Rotation paths and how fast each direction turns (degrees per step):
Each turn is a multiple of 5 degrees from 10 to 175, or 0.
Rotation 1:
2.12  -0.85  -2.20  -0.93  -0.13  0.40  -1.65  3.04  2.86  -2.15  2.81  1.76  -0.93  0.08  2.63  0.72  1.74  0.42  -0.77  0.06  -0.68  -0.84  0.50
1.26  0.39  0.73  -1.99  0.74  1.77  1.64  0.52  4.41  -0.94  0.09  2.94  0.87  -0.51  1.59  1.04  1.72  -2.78  -1.84  0.84  0.35  0.97  -0.64
2.02  -2.17  0.62  -0.95  0.27  0.53  -1.03  1.26  2.90  -0.11  1.94  1.07  -0.44  -1.52  3.94  0.99  0.93  2.38  -1.45  2.14  -0.30  0.44  -1.44
2.97  1.80  -1.37  -0.59  -0.07  2.40  0.58  2.33  1.54  -1.15  1.66  3.74  -1.14  0.34  2.54  0.98  1.81  -1.32  -0.24  0.47  -0.13  -0.04  -0.05
1.11  -0.46  1.53  -2.33  1.50  0.29  -0.57  0.02  4.88  -0.31  3.04  1.86  1.59  -0.66  1.45  2.01  1.07  0.02  -1.24  0.53  -0.61  1.22  0.10
1.92  -0.38  -0.21  -0.37  0.47  2.92  -0.72  0.56  1.65  1.16  0.15  3.88  -1.81  -1.62  3.23  0.26  0.71  0.64  -0.84  2.00  -0.29  1.44  -2.02
4.46  0.52  -0.71  -1.42  1.26  0.21  0.20  1.48  1.52  -0.44  4.38  2.16  0.74  0.72  1.98  1.32  0.80  0.16  0.08  0.03  -0.18  0.71  0.15
0.01  1.14  0.53  -1.68  1.18  2.64  -1.77  0.69  4.50  0.71  1.04  3.84  0.22  -0.95  0.82  1.07  0.01  -0.47  -0.65  -0.61  -0.62  1.06  -1.53
3.94  -2.57  -0.80  -1.20  1.53  1.10  -0.40  -0.87  0.84  0.57  2.65  2.60  -0.20  -1.40  1.81  -0.16  1.03  0.33  -0.66  1.65  -0.67  2.42  -1.88
2.96  1.34  -0.67  -0.99  1.39  1.65  -0.61  3.13  2.40  0.46  1.64  3.13  0.23  1.60  2.35  0.62  -1.83  0.05  -0.03  -1.19  0.39  0.59  -1.69
2.06  -0.72  -0.97  -1.74  1.03  1.40  -1.82  0.06  3.39  -0.02  2.93  2.54  1.24  -2.65  -1.07  0.13  1.85  -0.79  -0.71  -1.05  -0.57  1.11  -2.05
Directions:
0.40  -1.55  0.55  0.50  0.27  -0.44  0.28  -0.16  -0.12  1.02  -1.04  0.33  -0.20  -0.61  0.66  -0.07  -0.53  0.05  -0.28  0.46  0.88  0.85  0.49 => 115
Rotation 2:
0.59  -0.04  0.37  0.04  -2.03  2.46  1.91  -0.97  0.86  -1.47  -3.49  -1.84  0.34  -2.87  -1.19  -1.52  -0.76  1.18  2.33  -1.97  -2.59  1.60  0.55
-1.16  0.64  1.03  2.75  -0.14  3.26  -0.09  -1.17  -0.06  -2.51  1.66  0.79  0.79  -4.24  2.05  -2.53  -0.94  1.17  -0.02  0.48  0.02  -1.69  1.22
-1.09  1.34  -0.90  -0.25  -0.18  2.00  0.58  -0.21  1.46  -2.37  -0.81  -1.92  -0.31  -2.08  -4.13  -2.58  -2.45  -0.39  0.61  -1.84  -2.96  -0.15  0.09
1.19  0.55  0.48  2.07  -0.47  0.91  2.27  -2.71  -0.11  -2.18  -1.19  0.64  -0.11  -3.61  2.48  -1.69  -2.58  2.42  1.44  -1.59  -0.20  -0.38  1.40
-1.63  0.46  0.15  0.42  -1.65  4.36  -0.39  0.49  1.49  -2.51  -0.45  -1.94  1.56  -3.57  -1.25  -2.21  0.82  0.45  0.54  0.51  -2.49  0.80  0.34
-0.16  1.43  0.60  2.22  0.80  1.60  0.67  -1.55  0.30  -2.09  1.02  0.69  -1.08  -2.54  -0.66  -2.83  -4.43  0.27  0.65  -2.43  -0.19  -2.76  0.65
0.00  0.30  -1.77  -0.51  -1.09  1.87  1.89  -1.99  0.62  -2.11  -3.15  -1.22  0.52  -3.57  -1.09  -1.98  -0.55  1.47  1.05  -0.59  -2.75  2.29  1.19
-0.79  0.77  2.64  2.62  -1.40  2.54  0.19  -0.09  1.24  -3.09  1.46  -0.52  1.03  -3.41  2.20  -1.82  -1.53  1.29  1.21  -0.99  -0.05  -1.81  0.61
-0.18  1.19  -2.06  0.89  0.65  3.64  -0.24  -1.31  0.56  -1.27  -1.00  -1.35  -0.75  -2.28  -3.54  -3.17  -1.92  -0.07  -0.12  -0.51  -2.72  -0.11  -0.06
-0.53  0.11  1.39  0.68  -0.99  0.05  2.69  -1.81  -0.07  -2.68  -1.10  1.21  0.16  -4.12  1.16  -1.52  -2.23  1.19  1.90  -2.84  -0.20  -0.39  1.88
-0.66  1.61  -1.04  1.33  -0.91  3.21  -0.46  -0.80  1.97  -2.52  -0.08  -2.84  1.84  -3.19  -0.10  -2.39  -0.16  1.55  -0.08  1.73  -2.40  0.63  0.20
Directions:
-0.90  -0.33  -0.26  -0.78  -0.56  0.11  -0.47  0.17  0.35  -0.40  -0.20  1.26  0.45  -0.92  1.13  0.18  1.08  0.10  -0.12  0.03  0.28  0.59  0.94 => 125
0.41  -1.03  0.68  0.27  -0.14  -0.35  0.36  -0.01  -0.63  -1.10  1.35  0.92  -0.76  -0.16  0.69  0.18  -0.62  0.38  0.08  -0.43  0.62  -0.26  -0.59 => 175
